Each row is where one point has got to under a steady rotation. How many ticks took it there?
The counts run from 0 to 646.
[123  66 123 112  95 193 154  88 104 112 142 105 126 123  99 105 134  73
 117 114 119 147 109 136 113 138 153 101 128 165 100 108 143 123 131 113
 136 105 142 159 143 150 151  69 135  75 139 121 137  88]	137
[146 114 106 117  76 115 174 148 136 108 129  67 115 184  98 108 101 115
 166 108 133 160 112 134 115 161 181 109 156 153 104 137 123 167 123 130
  96 153 130 111 154 111 125  79 143 132 127 156 114 120]	58
[109 105 138 103  92  98 170 134 140 100 135  81 102 172  97 135 123  99
 159 108 115 155  91 103 134 160 149 104 148 173 102 143 122 169  98 103
 100 152 131 164 153 110 126  75 150 137 129 151 112 106]	639
[117 115 120 133  82 114 145 107  98  98 150 107 130 181 104  95 105 104
 185 111 115 161 144  99 109 147 153 111 154 157 123 113  95 152  90 125
  94 114 160 129 157 131 149  69 125 116 127 160 133 122]	473
[143  70 102 112 112 140 152 160 152 122 164  90 105 164  90 102 123  66
 121  72 129 132  95 137 107 142 170 109 119 147  87 129 152 143 124 111
 105 155 129 118 133 133 142  94 132 110 139 147 136  83]	586
[130  96 108 129  79 148 134 108  93 112 173  99 123 159 114  91 129  75
 152 106 138 165 121 132 132 130 145 103 143 122  83 109 119 130  95 111
 104  99 157 146 144 164 144  79 105  76 133 158 151  98]	442
[114  76 113 108  64 180 135  94  90 101 165  96 105 148 121 101 147  95
 126 111 128 177 106 142 141 142 147  94 158 129  85 114 142 131 105 118
 127 113 145 150 154 128 136  86 140  96 135 151 135  93]	427
[157  70 117  95  99 143 182 116 116 102 140  94 102 146  88  96 122  88
 118 115 123 125  91 148 114 137 177 125 144 178 100 114 137 167 161 101
 126 143 141 140 149 117 130  99 145 114 141 131  86 110]	126
[118  85 112 132 101 141 181 126 159 126 109  61 109 138  98 132 137 104
 139 118 139 143  80 140 111 141 164 106 126 161  85 137 140 154 111 111
 116 137 145 151 136 150 147  57 125 108 142 110 152 100]	361
[121  99 137 120 111 104 164 145 136  99 163  96 101 175  88  98 114  80
 169  82 121 129 111  93 116 138 165 111 140 156 101 134 114 161  77  94
  88 146 142 132 148 142 148  83 120 127 140 146 135  94]	196
[120  89 132 128 107  85 174 112 143 114 132  97 131 171  91 129 121  97
 166 116 116 127 116 116  77 133 162 123 114 172  96 117 129 166 106 107
 100 118 157 153 147 155 165  51 101 105 127 150 144 132]	353
[118  99 110 118  94 166 176 107 127 109 102  75 107 143  84 117 110 104
 133 119 127 164 101 125 114 155 154 112 163 187 122 136 117 160 140 125
 113 134 134 145 143 108 137  75 167 120 149 105 119  97]	516
[116  88 154 102  99  94 188 112 142 101 123  94 106 154  91 134 120 100
 149 122 103 130 107 113 102 147 164 118 130 187 103 136 132 176 119  98
 110 147 140 163 154 121 140  69 134 131 136 144 104 126]	367
[106  84 143 118  87 101 174 101 132 109 130 108 131 166  97 132 125 115
 168 126 103 141 126 117  90 139 161 114 119 171 111 122 139 154 106 114
 107 114 158 158 155 140 167  55 116 106 129 157 143 132]	354
[109  79 115 143  95 123 168 105 139 128 120  83 128 148 103 139 136 115
 150 119 130 146 104 127  96 127 153 110 119 155  97 114 138 150 103 123
 104 104 162 163 140 161 170  44 109  92 134 132 169 123]	357
[137  88 135 106 117 122 163 134 120  99 178 116 110 157  91  86 116  53
 141  82 114 116 120 113 105 142 169 109 121 162  95 114 133 144 111  87
 111 140 140 126 149 145 147  94 120 106 128 154 117  87]	162
[125  75 112 117  86 149 154 156 160 117 155  73  92 173  95 115 142 101
 131  86 129 151  92 140 119 148 175 102 127 134  98 139 157 143 105 124
  99 153 133 122 144 116 143  89 143 131 132 145 147  89]	602
[ 86  81 126 124  67 126 144 104 129 111 135  77 102 162 109 139 152 130
 151 124 123 176 108 126 123 142 145 105 144 141  99 128 137 147  80 131
  99 114 159 170 145 121 152  63 137 115 129 146 165 118]	631
[145 114  84 132  93 153 146 151 142 123 149  60 116 165 103 104 112  76
 148  90 144 165  93 140 139 157 158  96 145 130  79 141 128 141 117 128
  91 141 121 120 138 140 128  74 130 110 134 154 140  86]	38
[115 104 127 112 113 111 166 152 154 110 142  77 101 165  89 129 121  77
 163  88 121 138  93 103 124 152 156  97 131 162  91 145 131 157  83 106
  87 158 127 146 146 135 139  69 133 123 140 145 133  91]	621
[145  88 109 119  84 138 178 155 155 126 132  67 114 169  91 117 111 108
 145  95 124 147 104 145  90 157 183 107 131 158 100 137 151 156 132 131
 105 157 127 110 145 116 143  78 142 124 133 151 134 111]	330
[161  79 114 102 115 124 183 121 117 112 143  97 107 145  82  91 117  64
 117 107 132 118  89 141 104 127 170 132 140 175  89 113 131 172 157  89
 129 135 146 136 144 139 134  93 125 102 141 133  97 106]	127
[134 108 117 130  69  95 163 113 112 110 138  92 131 197 103 108  99 120
 179 118 120 160 123 124 101 148 169 122 151 158 111 121 112 169 117 130
  95 125 152 125 161 115 145  70 125 118 125 177 120 145]	62
[112  73  92 128  95 125 146  98 108 121 135  82  99 165 108 128 134 121
 141 124 148 176  92 129 126 121 132 129 172 149 107 110  97 164 116 125
  86  91 180 174 136 125 139  73 132  98 140 140 154 121]	237
[ 92  73 119 130  65 121 136 109 113 100 160  97  99 181 105 113 141 127
 157 116 116 161 114 117 114 129 153 114 151 141 121 112 120 154  71 127
  90 113 172 145 158 121 159  81 132 111 129 149 164 116]	202
[107  63 104 120  84 170 162  80 109 116 116  92 112 143  96 120 123 109
 127 132 125 168 113 137 105 136 149 124 157 181 121 108 120 148 152 137
 118  98 160 160 139 114 152  74 155  89 145 113 141 110]	529
[120  57 115 105  73 197 150 104 109 103 158 103 100 140 106  91 138  92
 118 100 112 151 114 142 117 141 168  98 131 145 103 125 159 126 113 127
 134 123 137 134 152 126 150  92 146  98 138 134 141  84]	155
[128 133 109 132 101 118 174 137 131 105 130  80 115 161  81 103  96  82
 174  95 131 139 117  97 117 161 159 107 157 172 108 136  95 160 108 114
  79 145 143 123 149 136 138  75 133 124 143 129 122  94]	485
[115 101  98 157  91 129 156  97 110 122 124  85 128 165  99 113 112 107
 172 121 144 158 122 113 100 134 146 118 156 155 108 112  94 150 104 133
  86  98 171 142 142 155 157  55 121  94 143 127 160 111]	493
[124  85 114 116 104 137 138  93  98 116 165 124 134 176 103 109  98  63
 147 112 116 175 137 120 110 146 137 116 144 164 108 100 117 135 149 132
 105  95 145 148 141 128 141  68 137  78 127 178 121 120]	286
[134  59 103 106  91 157 156 149 145 116 160  83  96 166  90 106 133  87
 119  76 121 144  95 145 114 141 177 106 126 141  96 126 167 141 122 121
 110 145 129 120 140 114 140  94 150 113 136 149 138  91]	585
